128 stands for zero in the data rows.
Some points, each followed by its number:
143 107 115 143 138  95 113 113 151 123 158  89 177 123 159  48 203 108 122 150 138 107 143 125 158 118  76 158 162  99 106 140 159 136  94  96 109 160  97 148 128 135 113 154 235 165 137 189 159 188  94 135 166 117 159 160 137 128 139  92 118 139 127 150 0
118 148 130 128 100 120 124  62 130 146 113 125 142 118 133 184 103 130 158 103  88 138 149 112 168 160 153 173  98 170 124  86 112  54 108 136 154 150 125 141 128 129  93 104 157 117 121  90 157 126 104 169 172 145 122 137 100  70  80 146 132 175 114 153 1
138 196 106 236   0 194 141 172 148 195  83 105 128 133  14 255  60 105 122 123 113  81 120 173  81 255 164 137 189 243 115  14 128  49 193 153 117 169 100 255 154 148 169  53  28 131 146 134  59 144  32 181 174 179 207   0 148 143 170 126 204 138 108  87 2
148 139 155 136 135 164 161  81 119 175 152 143 115 222 135 131 125 120 124 109  84 133 210 182 181 117 149 182 118 184 147  65 153 130 122 119 111 123 132 153 144 123  95  94  75  71  84  97 127 125  59 164 107 145 199 133 104 112 111  91  67  98 125 122 3
243  94 182 115 151 132  89 127 152 179 182  57 139 141 102 171 163 159   7 163 165 203 136 164 138 177 106 151 193 115  99 165 193 152  82  69 117  51 110 232  19 132  83 175 139 164 108  89 176 227 231  82 149  89 105  88  94 165 118 149 135  51   6 165 4
125 112 152 214  95  97 161 111 116 182  98 130 104  97  89 169 108 135 116 177 130 152  95  90  65 155 134 146 142  75 100 112 135  87  62  80 138  80 176 191 149 128  77 153 157  98 129 192  86 141 106 209 211  92 178 136 109 118 147  64 196 159  96 135 5
 39 111  67 135 104 125  52 156 126 124  79 174 126  99 107  93 255 181 138 147 211 188 105 111  89 128 144  91 144  92 150 216 123 157 148 156 149  79 185  65 192 131 141 135  95 112 154 148 146 159 130 192  91 152  49 192 174 156  82 184  74 129 119  85 6
142 135 128  90 130 148  76 102 130 105 187 151 175 128 131 118 137 130  92 160  99 167 172 183 205 163 134 100 154 167 100 143 141 112 149 132 107 134 109 165 123 117 139  95 112 124 130  48 178 115 117 145 150 179 197  99 118 123  96 124 120 134 148 136 7
103 131 146 101  75 175  71  83 140  99 113 148 187 188  16 104 232 131  33 208 130 170 139 147 167 143 109 134 132  86 180 201 166 145 141 192 105  47 105  97 153  80  84  86  33 162 161 255  57 161  71 234 142 143 178 167 131 166 137 131 202  98  76 108 8
137 108 220  96 105 193  92  87 197 125 146 111 156 216 137 129 171 192  26 142 192 168 190 226 198 215 152 131  85 103 127  92 159 180 174 176 151 114 100 123 118 137 189 103  66 182 108 249 128 234 164 119 196  61 112 116 143 122 141 187 196  63 107 163 9
101 144  81 163 130  78 120 113 125 165 122 144 178 134  94 112 177 132 125 166 159  93  84 122 129 155 123 133 153  90  74 218  96 113 127 107 166 159 176 113 142 135 187 137 166  89 169 128 150 138 126 229 131 116 133 197 178 163 108 163 145 163  95 162 10
143  85 121  90 174  76 126 102 122 141 136 112 130 110 118 118 129 175 148 148 147 147 145  97 162  81 156 168 100 165 196 123 168 106 147 168 131  83 123  73 110  74 120 112  56  96 112 128 168 145 135 162 133 143  86 132 122  97 151 136 117 123 129 131 11
142 137 196 134 143 132 113 100  61 167 146  98 142 154 104 114 129 164 119 161 116 131 141 107 134 149 146 119 132 106 199  86 143 117  84  97 131 154  49 115 134 141 128 129 121 105  91 121 138 163 119 155 132  83 142  82 103 131 141 106 152 157 112 165 12
161 143 118 155 101 104 139  88 145 146 145  52 104 119 129 142  94 218 133 169  89  86  89  74  37 111 104 181 121 126  78 125 118  96  92 166  97  44 172 170  96 168 171  59  30 216 161 172  65  94 104  79 204 130 109 124  89 134 131 139 232 125 104  89 13
124 162  66 215  89 198 151 113 168 128  66 152  98 108 102 222  58 134 120 101 117 124  75 166  59 188 153 153 164 213 149  43 128  71 194 170 143 159  82 208 155 135 148  89  32 144 136 200  95 103  31 147 200 136 215  39 121  92 160 113 146 130 160  55 14
Which two points above are nearest to each new point by angle, seen from the average point of the numbered points? Their numbers follow each, nearest first.
101 161  87  98 165  88 161 159 146 119  84 182 101 106 181 132  99 107 204  58  93  83 153 134 142 120 135 139 136 159  99  76 144 132 152 102 145 150 192 125 174 137 136 136 142  98 113  91 105  84 130  83  73 141  96 105 150 138 178 116  72 113 180 115 -> 3 1
 98  57  81 129 125 126 136 116 161  83 118  72  96 149 115 145 148 102 128  87 166 106 177 166 117 149 120 146 118 124 161  98 156 140 124 126  95 190  96 157  66  96 163 104 111 169 167 204 116  88 135 144 201 130 148 103 118 127 156  93 150 107 159  61 -> 14 0
190 130 115 189 103 203  64 137 163 153  69  78 105  73 169 143 195 197  86 139 161 208 146 156  78  87 190 156 158 242  79 127 182 115 111 149 110 160  47 149 174  96  99 182 157 147  33 103 195 240 105 173 161 200  75  57  81  96  93 139  99 120  90 106 -> 4 6
145 138 146 152 126  85 172 104 135 157 117  77 129  89 107 159  93 166  92 124 114 108  72  98  51 168 102 210 146 112  87 110  98 126  95 118  75  58 171 200  89 183  98  94   0 170 157 157  48  98  91 100 189 122  78 103 113 139 110 116 192 115 111 110 -> 13 5
139 192 143  88 153 180 107 135 126 121 106  91 162 174  74   3 150 120 140 149 126 106 122 160 162 143 107  44 175  78 144 205 116 143  99  96 121  98 133  76 141 102 147 149 139 124 129 154 130 122 196  96  80  77 149 156 154 139 108 128 162 134  99 101 -> 10 6
138 142 154 114 128 156 151 104 113 149 120 127 142 183 112 139 132 116 132  91 106 122 170 150 169 118 149 141  90 161 151  79 130 116 139 141 143 131 128 118 134 130 136 123  94  91  85 120 120 120 120 136 128 140 191 131  82  88 113 107  97 122 174 129 -> 3 1
 85 207 163  97 166 140 146 164  83 119 123 247  65 225 253  52 107  51 221  67 180 154 210 183 163 148 124  74  80 107 198 116 114 172 154  81 112  97 104 120 114 180 100 128 159 100 145  60 110 115 245   0 132  46  93  56 137 157 209 120 145 153 122 133 -> 12 3
 86 126 173 110 133 143 130 132 134 100 176 117 106  81 103 119 107 114 115 247  99 140  91 106 146 109 121 142 190  99 110 151 119  88  51 123  88 108 170 125 140  81 116 163 131 136 153 119 102 130 124  66 146 103 119 125 161 149 136 136 155 175 106 152 -> 0 5
156 184 147 132 152 139 141 200 198  89  36 185 109  60 123 144 114 127 137 157 159 169  93 149 116 167 150 137 208 202 123 159 150 131 184  91  88  72 176 180 119  98  55 210 147 117 123  82  84 162 182 101 120 116  80  32 174 149 189 163 151 188  27 182 -> 4 6
118 189 109 140 124 198  86 160 135 105  83 195 135 103 128  71 135 101 162 165  91 132  97 109 127  91 127  66 162 123 112 152  95 122 147 157 126 136 163  72 202 137 105 162 149  96 129  86 107  81 157 123  43 151 151 126 171 124 134 107  70 160 121  94 -> 6 10
150  88 105 175 112 151  90 140 133 124 136 156 161 131  92 196 127 118 192 125 133 121 157 139 160 164 118  16 110 140 100 131  61  93 201 149  95 176 104  82 112 119 110 105  93 102 124 126 122  67 255 150 120  71 136 100 162 167 216  98  91 134 130 103 -> 7 10
 91 109 102 118  85 124 113 165  63 140 119 130 110 139 105 173 127 168 138 111 135  95 137 100 151  99 136 147  98 134 167  96 116  79 109 122 154 123 124  79  98 158 135 144  93  81 106 107  90 137 108 118  76 118  75 118 121 135 121 126 106 162 141 157 -> 11 12
144 153  77 133 106 165 115 212 130  55  55 182 108  91 127 148 101  47 167 140  80 161 108 125 142  68 127 159 140 162 147 133 129  92 170 129  78  99 161 133 124 152  88 116 126 101 128  95  27  23 172  37  55 169  97  33 166 208 199 119 102 147 143 116 -> 14 7
 84 231  96 131 103 158 128 149  32 111  23 239  83 183 182 100 127  65 185  53  85 142 112  71  21  72 146 130  65 106 204 112  97 130  91 162 161 127 134  58 123 162 105 166 177  85 151 150  71 159 107  93  38  92  84  65 114 134 160 126 190  91 127  79 -> 6 12
129 121  84 138 126 115 149 155 179  96 159 128 165 143 160 124 117  27 167  86  90  76 158 119  68 157  59 129 105 138  30 157  88 203 145 113  63 134 110 143 115 148 111 105 246 199 161 146  77  71 134 147 181 112 181 133  94 182 204  76 186 121 105  83 -> 0 13
 93 122  97 181  91  72 179 138  50 143 190 178  99 127 150 167  73 150 220 107 152  60 117 129 112 105  90 102  98  85 192  61 112 106 160 131 136 140 129 157  83 158  86   8  63  86 164  70 140  90  63 148 142 117 182 127  73  99 141  67 113 168 223 120 -> 3 1
 92 143  22 139 190 110 104 193 105 102 100 171 105  52 166  57 140 173 255  97 177  83 128  62 100  51 116  87 107 111 167 159 100 142 181 118 121 183  70  33 117 156 139 139 155 121 111  64 175  93 219  53  54 122  60 169 197 115 139 152  52 193 183 151 -> 6 11
237  93 124 183 135 113 115 158 134 126 167  64 132  47  85 140  51 165 124 139  98  57 119 114 120  83  69 118 130 144 141  38 146 124 151  99 116 146  77 205  77 151 151  97  81 147 127 122 145  94 129  48 128 162 164  92 108 121  98  75  65 112 209 135 -> 13 14
130 126 216 105 137 112 171 105 112 142 166  83 114  81 120 174  73 176  31 148 124 118  68  90 113 138 161 126 140 114 123 168 105 134 122 161 143 133 137 154  93 118 193 122  81 139 176 103 153  95 112 111 160 180  84 159 104 112  18 142 169  83 146 177 -> 13 11
